In the data rows, 128 means zero.
Here are some points:
[192 149 112 141 101 117 182 117]
[178 123  98  68 122 141 138 114]
[171 194 120 228  70 100 138 157]
[132 122 136  84 140 131  54 145]
[140 123 123  96 126 140 127 128]
[112 131 124 149 134 130 110 132]
[126 114 115 100 137 147 132 122]
[111 157 144 210 133 119 196 107]
[177 189 112 174 103  92  86 185]
[ 94  76 119  44 165 141  69 117]
[ 92  98 139 114 144 121 152 113]
[153 142 127 116 111 124  90 158]
[111 144 152 176 134  99  62 162]
[162 167 114 158  85 118 159 121]
[ 30  79 152 108 152 143 116 119]
[ 56  95 139 122 176 142 112 118]
[128 145 131 168 111 114 139 127]
[138 102 122  65 134 138 130 122]
22 more points follow, each with its number after it:
[112  66 106  31 143 155 171  88] 0
[169 138 110 117 113 132 154 112] 1
[149 127 127 105 141 145 190 102] 2
[150 123 124 105 131 147 136 115] 3
[193 147 114 132 108 130 156 124] 4
[198 155 109 109 117 130  83 154] 5
[241 191  93 115  69 115  80 170] 6
[145 136 131 148 124 112 103 139] 7
[ 29  96 150 143 160 129 104 130] 8
[100 150 132 228 113  89 130 133] 9
[119 146 145 166 115 120  93 157] 10
[ 49  89 146 123 158 135 139 111] 11
[112  87 120  69 162 148 161  94] 12
[ 76  96 138 120 138 131 128 116] 13
[103 112 138 141 137 118 111 134] 14
[123 133 129 183 121 122 153 118] 15
[104 121 138 134 132 120 140 121] 16
[110 111 127  89 120 134  84 140] 17
[152 141 113  85 120 133  60 166] 18
[178 147 117 145  91 139 204  95] 19
[175 154 119 128 108 125  99 157] 20
[137 156 129 196 105  95 102 162] 21
Which three of these numbered points are nearest to each point below, ignoring the 3 directions in which the first points spread most? Their numbers follow each, nearest first.
[ 90 111 133 115 143 132 136 116] > 11 16 8
[149 173 141 182 105 106 132 144] > 16 20 10
[176 135 101 118 101 116 136 123] > 9 21 14
[151 152 134 147 114 129 117 148] > 20 10 3
[155 123 124  63 118 132  55 155] > 10 6 19
[ 96 142 141 170 149 105  74 163] > 12 1 11
[180 164 112 139  92 100  62 188] > 0 11 8
[ 95 110 142  99 169 134  83 151] > 2 12 20
[149 135 128 106 112 133 109 137] > 10 19 6
[193 123 109  68 110 160 216  80] > 3 20 19
[109 108 139 145 152 136 147 112] > 4 5 7
[120 121 129 108 156 142  69 148] > 5 3 4
